(in the rows, 128 means zero)
Each path below is one point turned by a fixed rotation once a step. After each direction that follows a path, write how fast that rotation turns it, in degrees each step (0 if it stays still).
Each turn is a multiple of 5 degrees from 10 to 175, or 0.
Each row of a path follows its step; steps can be skipped.
Path 1:
step 1: [124 121 123 120 136 133 124 121 132 136 128 124 138 127 130 121 131 137
 124 136 135 127 127 127 128 121 124 128 132 130 134 122 124 122 136 116
 132 122 128 124 135 125 125 127 123 126 136 128 128 121 121 128 121 135
 133 134]
step 4: [124 130 116 121 131 126 130 124 130 136 129 123 122 132 127 126 130 127
 128 130 135 121 139 124 127 126 136 120 135 134 133 130 132 120 131 122
 133 135 139 127 130 131 133 121 125 124 136 129 137 126 125 129 130 117
 135 127]
step 6: [120 117 122 125 131 133 138 132 127 132 125 118 130 125 127 116 127 139
 130 131 130 122 124 139 127 126 136 124 126 122 133 130 132 120 132 129
 135 136 135 125 133 135 127 124 131 130 133 122 133 130 125 123 125 134
 131 132]
step 7: [135 130 125 118 121 125 130 119 133 134 124 132 128 125 124 126 130 127
 128 135 132 127 132 130 129 121 134 135 125 142 128 125 133 136 126 131
 140 130 135 117 130 129 127 130 131 124 128 136 139 134 123 126 119 133
 134 125]
step 9: [122 132 125 126 131 124 135 122 122 137 120 125 124 128 127 130 131 130
 137 123 124 122 134 122 127 123 131 136 135 135 119 128 132 124 136 127
 129 140 136 120 131 137 131 137 136 131 135 128 134 132 128 128 123 129
 127 134]
step 10: [117 129 127 123 131 125 131 120 126 123 134 134 130 136 133 126 117 130
 127 126 131 119 133 133 127 125 135 124 121 128 131 131 129 127 134 128
 133 124 131 121 131 122 128 130 135 130 126 130 141 137 115 117 129 132
 123 122]
step 11: [122 124 119 125 126 127 136 128 125 130 117 126 131 134 125 115 125 138
 126 130 127 123 126 129 121 114 127 131 131 133 127 122 128 126 127 121
 128 129 124 121 129 137 115 130 133 123 127 130 127 128 120 133 121 123
 126 133]
step 12: [126 122 137 124 128 129 139 116 130 137 124 130 136 121 129 122 126 121
 125 133 125 120 131 126 124 125 136 134 135 125 127 130 134 135 135 125
 126 127 129 115 127 120 127 134 126 134 128 133 136 127 125 120 128 133
 132 128]
step 13: [121 132 122 122 129 126 131 130 125 126 135 130 130 127 122 119 121 131
 125 126 124 132 116 125 133 120 125 131 131 135 128 125 135 124 134 123
 120 132 134 129 121 131 127 138 138 122 120 124 140 128 121 123 124 128
 133 122]
step 14: [128 129 123 123 131 125 127 118 122 139 128 131 131 134 134 125 124 134
 129 130 130 127 132 120 124 115 125 132 137 132 128 131 127 123 147 123
 130 132 123 121 129 123 128 128 127 127 141 136 126 127 125 124 133 125
 131 126]
Directions:
[128 130 128 130 126 127 129 127 128 129 126 128 127 128 129 129 129 128
 128 131 129 127 128 129 127 126 129 132 128 128 129 129 128 128 129 132
 128 130 128 128 128 128 127 129 129 125 128 130 128 128 132 130 128 124
 128 128]
155
[126 128 128 128 129 130 130 129 130 127 130 130 127 128 130 126 129 128
 128 128 127 128 130 130 129 128 128 128 126 125 129 129 126 125 129 127
 127 127 129 129 130 125 129 128 128 128 126 127 131 125 129 131 128 129
 130 128]
160
Path 2:
step 0: [129 122 138 122 126 126 125 139 123 137 127 126 137 121 119 131 129 124
 124 128 131 129 135 131 131 123 132 135 125 132 128 130 119 129 139 128
 134 120 126 128 125 128 131 134 137 129 120 136 129 137 125 127 128 126
 128 127]
step 3: [124 128 127 124 125 126 125 133 127 127 135 126 133 121 120 126 131 133
 122 131 128 129 131 132 138 121 125 131 139 135 124 135 127 132 138 136
 126 122 126 136 128 127 132 127 140 134 133 138 126 131 119 123 130 129
 124 129]
step 4: [123 123 139 129 118 130 121 126 124 132 134 129 129 122 128 128 127 141
 122 122 132 135 125 134 129 128 129 132 136 130 121 133 125 140 131 131
 131 120 128 133 121 129 126 127 139 128 121 131 122 129 124 129 122 127
 126 133]
step 5: [124 129 128 128 118 121 127 119 127 133 137 130 130 124 132 126 122 134
 120 123 131 132 130 140 123 118 130 126 117 128 123 131 125 134 133 131
 129 130 122 133 125 133 128 132 133 126 120 125 123 135 127 134 117 131
 127 128]
step 6: [126 132 129 128 119 122 133 127 131 130 135 131 128 120 126 122 127 125
 125 131 131 127 136 134 138 123 132 127 120 138 127 135 125 127 143 136
 135 132 122 135 126 131 135 132 130 125 127 130 132 138 120 131 128 130
 124 125]
step 7: [125 130 131 135 116 129 132 131 125 135 132 131 130 121 128 124 125 130
 127 125 131 136 127 133 142 140 126 132 129 132 128 137 124 128 132 135
 141 126 128 128 124 123 130 126 131 125 125 138 129 132 118 129 130 124
 124 131]
step 9: [121 130 127 124 123 126 130 123 129 121 138 129 137 125 117 132 133 133
 128 136 130 123 133 136 128 121 130 132 127 130 119 135 118 124 138 132
 134 129 123 127 129 132 128 133 131 132 120 133 125 124 125 128 125 128
 124 119]
step 10: [122 128 130 137 119 127 129 129 127 116 135 131 125 120 122 131 129 137
 126 132 129 128 124 129 136 132 132 134 128 133 116 134 124 127 131 132
 135 125 122 138 122 125 129 127 125 129 124 126 124 126 120 133 125 125
 119 124]
step 11: [121 133 119 129 119 120 127 136 123 123 135 123 129 121 127 126 120 138
 113 129 123 134 126 132 132 133 130 131 121 123 124 129 126 132 123 128
 131 127 120 132 125 123 130 128 129 124 127 131 123 131 123 129 120 127
 121 133]
step 12: [122 132 131 116 119 124 125 136 128 127 132 121 132 121 122 125 125 131
 118 133 129 130 139 130 129 127 136 131 122 127 129 129 116 130 134 122
 131 128 123 124 123 129 130 134 134 124 126 137 128 130 126 122 123 134
 122 128]
Directions:
[127 129 130 127 126 129 128 126 128 130 128 127 126 127 130 126 129 129
 127 126 130 131 130 127 128 127 128 128 129 129 128 130 129 130 128 129
 124 129 128 129 128 130 128 128 129 128 133 128 127 129 129 127 128 131
 128 128]
35
Path 3:
step 0: [125 129 136 130 122 132 126 124 134 123 126 128 128 135 133 128 135 135
 132 133 127 124 132 128 135 131 131 122 123 131 128 122 128 127 126 124
 132 128 131 120 142 130 126 138 114 130 118 130 128 129 133 128 136 124
 119 131]
step 1: [128 137 137 127 134 134 126 125 127 127 117 129 119 129 138 130 129 136
 129 132 123 128 130 130 131 121 127 131 133 121 123 121 124 131 128 129
 136 132 131 133 136 123 130 133 136 125 125 136 122 129 134 131 129 127
 137 135]
step 2: [133 127 131 124 120 131 126 122 126 135 123 124 120 132 130 127 134 127
 114 133 126 122 138 130 132 124 133 127 129 124 122 119 128 129 133 126
 132 124 126 128 121 133 127 133 123 121 132 133 131 142 131 132 133 133
 121 125]
step 3: [132 132 136 125 133 133 129 122 126 125 128 137 127 129 135 129 129 134
 126 127 127 130 133 120 130 130 135 123 121 129 123 126 128 132 136 117
 127 127 128 114 135 133 133 140 127 131 121 131 137 135 128 131 122 127
 130 131]
step 4: [126 127 134 133 128 128 123 124 120 127 120 139 126 125 132 129 136 143
 120 134 134 129 131 130 131 121 124 131 128 125 125 119 124 119 122 122
 126 129 132 129 137 130 124 132 130 119 126 134 129 124 121 130 135 129
 130 128]
step 7: [130 123 129 131 124 126 123 124 130 123 130 137 125 123 133 135 138 132
 135 120 139 134 136 124 136 127 131 127 138 127 126 123 123 126 127 122
 124 127 133 123 132 140 126 129 133 129 131 130 132 130 120 136 129 128
 128 128]
step 8: [129 130 132 131 125 138 132 125 137 124 123 141 124 126 128 125 137 136
 127 136 135 128 126 123 126 125 121 131 133 127 131 133 116 128 124 130
 127 119 127 133 133 122 119 132 126 129 131 129 133 132 125 129 120 123
 121 130]
step 9: [125 127 124 133 127 136 130 132 137 122 124 128 127 123 134 125 130 136
 131 122 131 122 136 130 134 134 128 121 136 120 127 118 127 137 121 134
 126 135 119 133 127 131 126 132 122 126 126 134 135 132 130 132 132 122
 124 133]
step 13: [133 137 134 124 121 132 129 126 130 135 127 130 122 134 135 123 135 133
 126 125 134 119 129 136 130 126 133 126 131 119 129 127 126 129 120 123
 129 135 128 131 127 122 132 129 129 124 114 135 127 134 126 126 138 131
 128 132]
step 14: [133 120 134 131 129 127 132 125 126 131 126 130 122 127 138 130 137 130
 121 124 116 126 131 134 132 125 137 120 129 131 130 127 123 134 132 127
 126 128 136 126 136 128 128 135 129 127 126 137 121 139 135 131 123 127
 124 123]
Directions:
[128 129 132 128 126 130 129 125 127 128 126 127 127 128 128 127 128 128
 128 128 126 126 129 127 129 127 127 128 125 128 130 129 132 129 128 128
 130 129 129 129 126 129 129 129 127 128 129 128 128 128 128 128 130 127
 131 129]
35
[125 131 130 129 128 127 124 128 129 130 130 129 128 128 131 127 128 128
 132 127 129 129 128 129 128 128 127 126 128 127 128 128 130 128 126 127
 126 127 129 125 127 128 128 130 128 126 127 129 126 126 127 127 128 129
 128 130]
115
[129 129 127 127 130 128 128 128 126 126 128 129 127 127 127 128 128 128
 130 130 129 127 128 128 127 131 126 129 126 129 130 131 129 128 130 130
 125 129 129 127 129 126 130 129 126 127 126 130 128 131 130 130 127 129
 126 130]
135
[128 131 128 130 127 126 129 128 128 127 131 128 129 129 128 126 128 131
 126 129 129 127 127 126 128 129 127 128 128 125 129 128 125 126 129 131
 128 127 127 129 130 128 130 129 127 128 128 129 126 124 128 129 130 125
 127 130]
90
